(in the rows, 128 means zero)
Turns, then the turns between two rows, first turn first; the first pair answered
Dof:
[ 81 117 135 131 100 139 127 115 109 106  85 116 159  89] -> [ 69  94 134 116 140 125 119 113 107 132  84 110 138 103]
[114 103 144  87 177 126 154 118 125 162 111 127 155 136] -> [124 100 137 103 157 102 152 127 151 158 137 119 143 187]
[109 144 161 129 181 162 105 131  50 146  85 133 144  47] -> [ 91  92 149 111 220 126  90 143  73 193 116 120  93 136]
velus:
[111  94 131  92 125 107 186  87 142 117 117 140 175 115] -> [120  99 123 100 180 115 191 106 148 165 134 123 126 158]
[118 135 125 172 103 145  85 111 124 106 110 118 130 133] -> [116 111 143 153 100 111  96  96 140  99 110 118 151 140]
[122 126 129 141 102 126 137  99 156 112 152 139 131 127] -> [121 121 134 141 114 119 141 105 164 123 159 134 123 141]
pemu:
[118 102 153 120 119  91 129 123 159 124 148 110 117 152] -> [158 146 150 128 105 138 156 138 167 123 145 137 120 109]
[131  91 157 160 150 109 102 108  97 138 125  99 132 146] -> [165 124 173 140 162 141 155 113 122 150 119 130 147  98]
[100  77 120 108 113  66 148  97 155 100 143 147 166 115] -> [153 142 103 138  69 147 155 119 152  87 140 163 157  69]
[133 128 136 144 152 116 161 149 144 118 146 121 119 158] -> [146 143 130 156 138 130 155 154 139 108 150 118 111 148]
Then:
(2 to 4 turns a pair)
[142 135 117  84 188 136 137 150 128 184 116 142 114 124] -> [118 118  85 145 113 120  66 150 100 142 128 110  97 169]
velus, pemu, Dof
[179 177 107 120  96 204 141 160 158 137 147 130 101 110] -> [158 157 124  85  83 177 141 128 150 114 119 155 161  63]
Dof, velus
[140 156 114 108 127 168 121 144 145 154 148 140  99 115] -> [130 138 133  79 132 138 150 136 160 153 141 153 131 103]
velus, pemu, velus, pemu
[162 137 158 113 134 144 205 129 176 135 140 170 140 121] -> [137 119 167 137  92  99 181 109 153  91 133 153 180 121]
pemu, pemu, Dof, Dof
[ 98  91 137 120  76  61 121  98 152 101 128 130 184 155] -> [132 127 134 176 101  88 143 134 178 129 161 114 117 209]
velus, Dof, velus
[135 110  89 114  65 142 109 116 116  94 128 151 139 118] -> [146 103 106  94 155 140 149 136 145 165 141 144  91 157]
velus, velus, velus, pemu
[106 111 173 127 197  57 194 128 145 135 142 107 139 170] -> [130 147 157 189 103  71 188 131 144  72 151 105 163 160]
Dof, Dof, pemu, velus
[119 103 118 118  86 107  88 134 105  77 126 131 135 121] -> [106  80 127  89 146  98  92 136 102 117 125 127 120 125]
Dof, Dof, velus
[189 151  69 128  63 210 118 142 159 136 121 161  92 110] -> [169 124  69  88  77 204  94 130 140 143 104 170 104  91]
Dof, Dof, Dof, velus
[159 152 159 132 198 146 193 152 153 161 130 126 113 129] -> [120 103 153 132 210  91 161 136 140 165 133 106 111 176]
pemu, pemu
[131 156 173  94 164 136 164 115 105 154 109 158 175  72] -> [119 113 166  86 194 104 163 128 133 193 140 138 128 156]
velus, Dof
[131 152 140  85 139 137 142 104 130 149 105 142 163  87] -> [126 124 135  79 155 107 146 114 155 172 125 129 131 151]
velus, Dof
[163 123 109  83 153 138 123 151 165 157 142 166  95 140] -> [147 115 116 122  92  88 107 133 169  93 155 151 138 169]
pemu, Dof, pemu, Dof
[162 121 111 102  89  99 187 123 183  96 154 149 150 132] -> [177 145 119 115 101 121 200 141 186 100 156 145 143 127]
velus, Dof
[138  84 129 139  90  77 113 116 138  83 137  99 130 194] -> [180 127 148  85 188 146 178 136 160 152 118 137 113 124]
pemu, Dof, Dof, velus
[101 104 137 127 163  93 107 126 100 135 112 109 134 133] -> [114 113 145 148 134  81 127 124 124 110 125 107 154 142]
Dof, Dof, Dof, velus
[138 118 131 103 165 162 105 100 144 156 101 134 105 101] -> [153 122 121 112 150 170 114 111 164 156 121 137  85 129]
Dof, pemu
[113 106 145 100 121 107 133 104 134 116 115 145 162 101] -> [107 104 139 103 167 122 125 123 138 161 125 131 109 142]
Dof, velus
[113 131 144 118  87 108 116 106 118  79 120 132 159 120] -> [ 96 110 141  95 175 114 109 118 105 148 119 118 111 142]
Dof, Dof, velus
[174 139 138 126 166 135 154 151 132 145 130 118 100 131] -> [162 121 140 133 161 112 153 142 144 145 136 114 100 156]
Dof, pemu, pemu
[134 134 120  86 153 170 116 116 104 156 118 145 118  89] -> [117 122 126  81 165 158 108 113  97 161 116 141 118 103]
pemu, pemu, velus
[ 98 125 148 162 170  94 122 132 126 137 135  94 111 147] -> [120 154 146 140 185 141 145 134 126 155 114 125 112  89]
pemu, velus, Dof
[138 158  97 135 151 177  94 139 106 181 135 133  68 112] -> [ 79  87 119  91 123  81  71  91  98 142 119 129 140 120]
velus, pemu
[132 152 101 121  50 158 104 114 101 105 115 148 139  65] -> [ 84  70 102  84 117  83  79 111 109 156 134 118 102 161]
Dof, pemu, velus, Dof
[ 76 111 139 109 166  81 109 131 112 131 125 106 120 164] -> [122 149 143  76 187 133 166 144 137 153 113 142 128  99]
pemu, velus, Dof
[148 167 129 179  88 125 110 136 104  58 145 137 129 144] -> [137 140 153  82 218 129 149 133 116 145 124 157 113 118]
pemu, pemu, Dof, Dof
[133 108 143 127  70  85 165 108 150  90 135 124 158 168] -> [165 156 151 110 156 174 205 119 130 144 114 147 134  94]
velus, pemu, Dof, Dof
[112 106 119 153  69  94  71 119  87  81 129 132 159 129] -> [141 145 125 175  49 113 100 129 107  75 130 142 161 123]
velus, Dof, pemu, pemu
[122 132 131  81  83 111 132  87 143 111 135 153 155  74] -> [127 147 105 106  76 161  93  96 115 120 137 142 118  70]
Dof, pemu
[127 130 126 181 119 119 112 166 155 133 157 120 121 148] -> [125 156 140 163 137 145 114 154 124 124 123 130 148  73]
Dof, Dof
[132 131 130 131 184 110 152 162 168 180 157 126  87 169] -> [125 120 119 152 163 108 124 162 154 171 161 117  81 189]
pemu, pemu
[ 89  75  77 114  76 144  28 110  99 123 125 108  93 158] -> [ 97  85  83 123  40 131  40 102 101  95 122 113 122 145]
velus, Dof
[115  71 120  79 163 125 106 133 135 170 121 117 120 132] -> [115  86 101 117 137 146  69 139 114 154 120 107 103 139]
pemu, pemu
[145 129  77 142  76 126  91 146 143 114 146 114  90 177] -> [157 120 118 101  95  86 165 128 196 102 149 139 138 156]
pemu, Dof
[142 170 137 110 133 169 173 137 162 132 131 168 145  81] -> [104 100 148  96 145  84 164 129 176 136 151 147 146 157]
pemu, pemu, Dof
[113 154 125 123 104 130 146 131 147 105 115 139 184  82] -> [ 74 102  97 121 134 116  79 141 122 153 124 109 119 152]
Dof, Dof, pemu, pemu
[187 148 142 166 138 143 110 160 132 133 120 133  94 145] -> [181 146 153 156 100 136 110 139 126  99 103 147 148 102]
Dof, velus
[123 206  82 149  97 130 130 143 114  95 142 149 133 125] -> [ 86 169 103 122 122  73 130 117 104  86 129 142 172 120]
pemu, Dof, Dof
[128  84 127  83 150 142 124 127 139 163 130 147 124 134] -> [159 117 117 112 104 156 140 141 163 148 145 150 115 146]
Dof, pemu
[160 144 127 169 119 149 172 179 148 117 163 110 101 188] -> [ 96 105 144 179 107 103 109 140  84  69 134  86 156 157]
pemu, Dof, Dof, pemu
[142 161 169 202 104 107 177 133 149  75 125 100 174 132] -> [123 160 155 213 103 126 128 133  90  73 104  89 167 106]
pemu, pemu, Dof, pemu
[114 103 131  87 141 130 112 113 124 136 124 152 139 126] -> [145 127 134 111 104 139 140 126 160 120 139 163 140 137]
Dof, Dof, pemu
[168 129 120  52 136 132 173 135 171 149 130 163 111 148] -> [167 163  82 126  67 176 104 142 113 103 119 145  95 129]
pemu, Dof
[141 123 102 161 111 119 107 153 135  99 160 114  90 180] -> [164 149 125 120  92 122 155 142 158  81 139 152 151 113]
velus, pemu, pemu, velus
[148 173 131 182 102 145 145 148 116  92 125 121 134 106] -> [108 113 165 134 161  73 171 128 140 112 126 114 164 126]
pemu, pemu, pemu, pemu
[ 99 105  94 162  70 118  69 124  88  86 124 108 151 139] -> [ 88  80 110 146 129  80  90 132 111 124 144  94 121 198]
velus, velus
[155 191 149 177 144 185 155 149 111 116 131 125 119  98] -> [136 151 176 128 202 133 197 137 136 138 119 135 147 102]
pemu, pemu
[143  93  84  58 170 140  92 135 139 174 143 158  83 128] -> [169 122  69  93 117 159  91 155 156 158 162 159  69 148]
pemu, Dof
[140 138 125 117 148 172 112 128 104 118 146 121 163  77] -> [125  95 127 114 155 108 125 130 149 127 180 105 141 169]
pemu, pemu, Dof, Dof
[102  95 153  96 196 127 158 125 145 123 126 138 163  89] -> [141 137 123 132  96 170 151 130 160  76 138 153 166  78]
Dof, pemu, velus
[150 150 126 101 137 167 159 143 133 165 112 148 109  83] -> [143 124 112 128 114 137 134 152 152 172 144 124  75 163]
Dof, Dof, pemu
[143 161 103 127  93 164  92 113  94 113 130 113 113  75] -> [125 113 139  58 164 102 151 103 153 155 137 123 125 107]
pemu, pemu, velus, Dof
[151 113 171 201 100 118 153  93 163 103 131 116 154 113] -> [118  74 172 148 189 103 136  96 152 172 123 109 117 130]
Dof, Dof, Dof
[123 109 113 119  86  95 121 114 141 114 143 117 125 187] -> [168 162 107 127  99 171 148 137 143 133 142 139 100 146]
velus, velus, pemu, pemu
[136 154 120 128  96 116 190 133 151  82 148 137 169 110] -> [109 141 121 152  85 103 159 127 125  65 141 117 175 121]
pemu, velus, Dof
[ 95  89 141 136 110  67  92 133 130  94 127  72 166 168] -> [ 97 116 148 135 110  88  99 122 106  74 105  91 194  97]
Dof, Dof
[156 173 117 153 161 142 129 120 123 167 130 144 136 105] -> [158 172 116 170 138 137 133 128 138 151 146 142 137 126]
Dof, Dof, Dof, Dof
[ 93 111 102  90  83 154  58  99  83 114  86 154 159  62] -> [110  92  75 135  50 128  50 128 128 122 141 129  93 184]
Dof, Dof, velus, Dof
[158 145 103 135  74 155 124 135 155 125 150 141 116 146] -> [131 115 102 104 129 147 116 135 144 168 147 136  86 167]
Dof, Dof, Dof, Dof
